The rows fall into hidden groups. There are 7 groups. Groups can overlap: rows of different groups may look alike.
The rows in order, each followed by its group:
tensor([ -5,  13,  81, -17, -40, -33, -11,  -6, -67, -33, -46,  24, -23, -90,  26,  -8,  46,   2,  83,   2,  52,  65, -10,   6, -22,  12, -10, -24, -21, -53, -29,  59]) -> j300
tensor([-18, -19,  21,  -7,  11, -11, -49, -23, -16, -62,  20, -23, -26,  40, -27,  38,  19,  44,  43,  16,  42,  21, -51,  16,  38,  -9,   1,  42,   6, -33,   5, -20]) -> j997
tensor([ 35,   1, -37,  24,  28,  14,  49,   6,  53,  18, -36,  54, -38,   3,   9,  -8,  29, -26,   8,  71, -26, -44,  67,  -7,  53, -31,   0, -37,  62,  14, -20, -19]) -> j322
tensor([-21, -30, -32,  13, -21,  -1, -24,  -6, -34,  -3,   7, -57,   7,  26, -30,  -7,   5,  34, -24,  -4, -17,  -1,  16,  23,  -6,   3,  -8,  46, -18, -34,   1, -27]) -> j754
tensor([ 20, -15, -77, -29,  63,   0,  -8,  32,  55, -15, -35,  38, -41, -40,  40, -13, -27,  18, -40, -25, -11, -23,   0,  39,  45, -70,  25,  10,  16,  39,  -7, -48]) -> j162
tensor([-35, -15,  13,  -4,  21,  18,  -5, -65, -10, -13,  34, -22, -14,  47, -33,  59,   2,  10,  25,  70,  43,  15, -32, -73,   8, -12, -54,   6, -15,   7,  31,  52]) -> j300
tensor([  4, 105,  84,  20, -16,  21,  -7,  59, -72,  45, -18,  -3,  82,  23, -49,  14,  42,  19, -16, -39,   4, -36,  40,   3, -66,  -1,  32,  -3, -21, -13,  15,  38]) -> j754
tensor([  2, -15,   7,   6, -31,   6, -14, -15, -32, -12,   0, -13, -18,   4,   0, -18,  34, -11,   4,  -2,  27,   6,  22,  30,  13, -10, -20,  13,  -8, -36, -11,   4]) -> j300
tensor([ 19, -10, -19,   3, -18,  21,  17,   1,  35,  12,   4,  31, -35,   4,  37, -25,  17, -62, -18, -11,  -3, -19,  17,  12,  26,  10,  10, -26,  -4,  16,  15, -11]) -> j300
tensor([  6, 104,  85,  17, -15,  27,  -9,  59, -76,  39, -24,  -8,  85,  22, -52,  12,  42,  20, -16, -46,  -3, -32,  48,   1, -70,  -3,  32,  -6, -17,  -8,  15,  45]) -> j754
tensor([-20, -26, -75, -54,  38,   5, -35,  13,  27, -43,   7,   9,  14, -16,  35, -27, -53,  28, -57, -36, -40, -20, -18,  61,  23, -26,  24,  48, -27,  30,  19, -54]) -> j322
tensor([ 11,   8, -51,  27,  47, -10,  32,   8,  19,  24,  -9,   5,   7, -11,  -7,   8,  -9,   2,  -2,  60, -26, -31,  16, -23,  10, -20, -31,  -6,  45,  19,  14,  -1]) -> j322
tensor([  4,   1,   5,  12,  14,   3, -12, -32, -34, -23,  18, -31,  -9,  35, -37,  49,  -5,  35,   3,  -1,  24,  16, -56,  10,  13,  18, -45,  22,  -3, -22,   2,   1]) -> j997
tensor([  19,  -55,   -5, -101,  -27,  -54,   -1,    1,   45,  -11,  -62,   -1,  -56, -100,   43,  -34,  -96,  -26,   35,  -83,  -12,   19,  -36,   -2,   42,  -35,   12,  -66,   33,    9,  -49,   20]) -> j300
tensor([  12,  -53,    6, -106,  -71,  -32,   67,  -38,   38,   45,  -29,  -44,  -30,  -23,   22,  -58,  -63,  -79,   37,  -44,  -19,   14,   -5,  -28,  -18,   20,  -11,  -82,    7,   -2,  -11,   57]) -> j300
tensor([-44,  -2,  53,  24,  23, -14, -25, -78,  29, -50,  73, -18,  41,  77, -45,  56,  10,  49,  45, 106,  10,  -9, -65, -63,   2,  15,   5,  37, -17, -15,  51,  22]) -> j997
tensor([  -4,   22,  -26,    8,   40,  -38,  -27,   26,   49,    6,   57,   47,  -12,   54,   10,   53,  -63,   54,  -17,  -35,   17,   23, -127,   -2,   69,   42,   92,   59,   -7,   35,   71,  -44]) -> j464
tensor([   4,  -52,   37, -104,  -80,  -27,   67,  -31,   42,   45,  -15,  -21,  -14,  -29,   37,  -67,  -60, -107,   35,  -37,  -39,   22,    6,  -68,  -50,   10,   -1,  -88,    7,  -18,  -39,   55]) -> j300
tensor([   2,    8,  -58,    5,   65,  -18,  -18,   14,   67,    6,   60,   41,   -4,   51,   21,   39,  -80,   49,  -40,  -38,   -2,   32, -127,   -1,   57,   58,   76,   53,   -7,   56,   70,  -56]) -> j464
tensor([ 27,  15,  86,  18, -34, -35,  26,  -6, -71,   7, -34,  51,  -8, -36,  28, -28,  76, -25,  63,  24,  81,  46,  -1,  12, -27,  10, -15,   1, -26, -72,  16,  64]) -> j162
tensor([  9, -56,  -8,  13, -50,   6,  16, -21,   8,  -7, -17, -15, -45,  16,   4,  -5,   6,  -6,  -9,   1,  19,   2,  33,  38,  13,   4,  -7,  -1,   2, -18, -53, -25]) -> j300
tensor([ -1,  -5,   2,  27,   7,  -2,   5, -49,  -5, -28,  34, -36,  12,  29, -18,  42, -12,   7,  15,  52,  14,  -2, -47, -16,  -5,  39, -47,   8, -14,  10,  53,  18]) -> j997
tensor([-37,  37,  73,  28, -61, -57, -29,  -1, -42, -39, -33, -30, -45, -99,   0,   9,  62,  16, 111,  79,  34,  -9, -17, -27, -16,  28,  24, -22,  12, -38,   4,  67]) -> j754
tensor([  5, -21, -53, -46,  30,   7, -24,   4,  31, -16, -10,  12, -18, -12,  21, -12, -24,  13, -47, -40,   7,  -5,   1,  28,  22, -62,   1,  15,   3,  29,  -3, -29]) -> j300
tensor([ -4,  -1,   1,  15,  17,   2,  -8, -33, -29, -24,  23, -26, -12,  30, -32,  52,  -6,  34,   4,   3,  28,  19, -58,   4,  14,  16, -49,  24,  -7, -21,  -1,  -4]) -> j997
tensor([-14,  -7,  48, -12, -61,  28,  13,   8, -23,  15,  21,  27,  -2,  -6,  26,   8,  51, -80,   6, -15,  12,  10,  51, -42, -22,  16,  12, -57,  42, -22, -82,  13]) -> j300
tensor([  -2,    9,  -54,    0,   68,  -18,  -15,   18,   75,    3,   63,   57,    5,   48,   28,   34,  -80,   40,  -43,  -40,   -5,   38, -121,  -11,   53,   51,   80,   51,  -10,   59,   63,  -60]) -> j464
tensor([ 24, -14, -45, -37,  34,  10, -10,  11,  35, -10, -25,  29, -23,  -7,  16,  -6, -12,   5, -33, -31,   0,  -6,  12,  31,  40, -53,   1,   0,  26,  25, -13, -35]) -> j300
tensor([  4, -25,  -8,  13, -16,   8,  20,  18,  22,  21,   0,  32, -15,  19,  14, -20,  36, -45,  14,   4, -15,   3,  38,  -7,  17,   7,  -3, -21,  37,   1,  -5, -26]) -> j300
tensor([ 10, -53, -10,  12, -46,  -1,  14, -25,  -1,  -9, -15, -28, -45,   6,   3,  -1,   1,  -2, -10,  -7,  22,   6,  22,  34,   8,   1,  -7,   7,   0, -14, -51, -25]) -> j300
tensor([ 50,  17, -26,  52,  49,  -2,  60,  21,  52,  29, -34,  66, -35, -13,  12,  10,  34, -35,  35,  72, -32, -32,  61, -21,  51, -37,  -4, -53,  83,  26, -17, -12]) -> j691
tensor([  4, -23, -24, -14, -16,  21,  21,   5,  36,  13,  -6,  28, -35,  19,  28, -37,  31, -38,  -7,   5,  -5, -18,  42,   8,  23,  -3,  17, -15,  13,   2, -15, -24]) -> j300
tensor([ -7, -15,  -5,  10, -12,  -8, -15,  -9, -33, -18,   4, -22,  -2,  -6,  -3, -19,   6,  20,  -4,   4,  16,   4,  -3,  35,   0,  -8, -15,  41, -27, -40,  -7,  -8]) -> j300
tensor([ -1,  50,  34,  29,  24,  38,  -6,  29, -26,  31,   7,  11,  86,   3, -16, -25,  17,   2, -35, -23, -35, -13,  60,   2, -73,  -5,   8,   3, -39,  10,  -4,  15]) -> j754
tensor([ 15,  -9, -29,  -9, -18,  29,  10,  -2,  33,  17,   4,  33, -29,   4,  36, -29,  11, -59, -32, -14,  -9, -29,  20,  17,  27,   4,  16, -21, -11,   9,  11, -11]) -> j300
tensor([  -5,   28,  -29,    8,   44,  -38,  -23,   29,   45,   10,   52,   43,  -13,   53,    6,   55,  -64,   59,  -16,  -37,   20,   23, -127,    1,   67,   53,   89,   56,   -2,   31,   76,  -43]) -> j464
tensor([-25, -23, -38,   8,  -5,   3, -25,  -5, -25,   7,  13, -42,   5,  21, -16, -13,  -1,  18, -31,  -3,  -6,  -4,   7,  29,  -3,   2, -15,  45, -19, -23,   3, -30]) -> j754
tensor([  6, -15,  -9,  19, -11,   0,  38,  12,   1,  41,   0,  16, -30,   4,  10, -16,  38, -35,  13,   7,  -8,   1,  35, -24, -16, -10, -24, -18,  23,  -4, -18,  -6]) -> j300
tensor([-14, -12,   5,   6,   1,  10,  -8, -51,  -1, -27,  32, -29,  24,  41, -20,  23, -12,   0,  -3,  47,  10,   0, -25, -28,  -6,  21, -30,  22, -19,   3,  43,  18]) -> j691
tensor([  9,  41,  44,  37,   7,  34,   1,  26, -27,   9, -21,  -4,  82, -31, -22,   0,  -1,  -4, -25, -25, -29,  -4,  53,   0, -65,   3, -10, -22, -35,  35, -12,  34]) -> j754
tensor([ -6, -25, -58, -36,  26,  -7, -26,   7,  25, -18,  12,  -5,   4,  13,   6,  -8, -36,  32, -39, -31,  -4,  10, -28,  25,  31, -14,  22,  41,   9,  19,  -2, -51]) -> j691
tensor([ -4,  -4, -26,   1,   9,   7, -12,   0, -27,  -6,   5, -42,  -9,  16, -12,  -7,  -7,  19, -19,  -3,  24,   5,  -7,  34,  -6,   3, -30,  31,   4,  -7,  -6, -26]) -> j300
tensor([ 21,  57,  56,  18,   9,  47,  -7,  31, -40,   5, -24, -11,  93, -23, -28,  -5,   3,  -3, -27, -32, -25,   2,  63,  -3, -71,   0,  -7, -27, -24,  37,  -4,  51]) -> j754
tensor([ 46,  15, -34,  45,  55,  -9,  50,  20,  33,  20, -33,  48, -25, -26,   6,  15,  28, -31,  30,  69, -35, -31,  42, -25,  41, -39,  -7, -36,  86,  24,  -9, -10]) -> j300
tensor([  12,  -32,  -28, -104,  -23,  -25,    3,   -8,   59,  -12,  -65,  -17,  -68,  -72,   38,  -35,  -86,  -17,   -5,  -68,  -12,   -4,   -6,  -12,   30,  -31,   23,  -77,   33,    8,  -51,   16]) -> j300
tensor([-13, -16, -22,  17,  -5, -12, -24,  12, -41,  -6,   5, -37, -12,  -6, -20,  -4,  -1,  36,   4,   3,  14,   4, -18,  38,  14,  -2, -25,  40, -16, -40,   0,  -6]) -> j300
tensor([ -5,  40,  21,  35,  26,  33,  -7,  27, -19,  32,  12,  14,  80,   2, -10, -28,  13,   2, -35, -20, -35, -16,  55,   3, -67,  -6,   7,   7, -43,   7,  -6,   5]) -> j754
tensor([  0,  20,  26,  36,  -2,  25,  -3,  20, -25,   1, -20, -17,  60, -35, -18,   4,  -7,  -1, -25, -20, -18,   1,  44,   2, -45,   5, -20, -15, -31,  27, -11,  22]) -> j754
tensor([-24,  44,  64,  35, -58, -66,   0, -22,  -6, -34, -13, -30, -25, -82,   5,   2,  62,  15, 118, 125,  14, -27, -16, -43, -40,  38,  32, -18,  12, -16,  35,  63]) -> j754
tensor([-33, -30, -34,   6,  -2,   4,  -7,  11, -23,  -2,   6, -36,  20,  -8, -13,  -2, -31,   8, -25,   7,   0,   9,   8,   5,   2,  -9, -58,  15, -26, -11,   3, -14]) -> j300
tensor([ -7, -20,  -4,  12, -14,   0,  25,  10,  -8,  35,  13,   1, -10,   3,   9, -21,  31, -37,   9,   1, -13,   4,  27, -25, -27,  -2, -25,  -9,  13, -11, -15,  -8]) -> j300
tensor([-10,  -6, -12,   3,  19,  -7, -16, -13, -24, -22,  14, -16, -11,  18, -23,  40,  19,  49,   8,  -3,  13,   8, -41,  27,  10,  10, -29,  31,   8, -27, -11, -28]) -> j691
tensor([ -8,  -7,  10,   0,  -2,  19, -14, -51, -11, -31,  27, -34,  26,  46, -27,  24,  -7,  -2,  -1,  45,  17,   3, -20, -27, -11,  21, -35,  15, -11,   2,  42,  22]) -> j691
tensor([ 12,  60,  48,  21,  19,  46, -11,  35, -40,  20,  -2,  -1,  96,   4, -26, -21,  16,   2, -34, -31, -34,  -8,  66,  -5, -77,  -3,   8,  -4, -29,  16,  -1,  35]) -> j754
tensor([ -2,  41,  24,  33,  18,  32,  -9,  28, -25,  28,   8,   8,  82,   4, -14, -25,  15,   5, -34, -22, -38, -13,  59,   2, -66,  -6,   8,   7, -38,   6,  -3,  11]) -> j754
tensor([ -5, -51,  16,  13, -69,  14,  17, -11,   2,   4,   5,   3, -38,   5,  16, -20,  32, -58,  -6, -15,  14,   2,  45,  -2,  12,   3,   3, -23,  11, -28, -62, -10]) -> j300
tensor([-15,  29, -16, -52,  15,  -9,  -6,  -1,  -2, -10, -15, -11, -34, -16,   7,   5,   7,  40,  27,  10, -20,   1,  16,  10,   0, -20, -16, -19,   0,  14, -30, -34]) -> j300
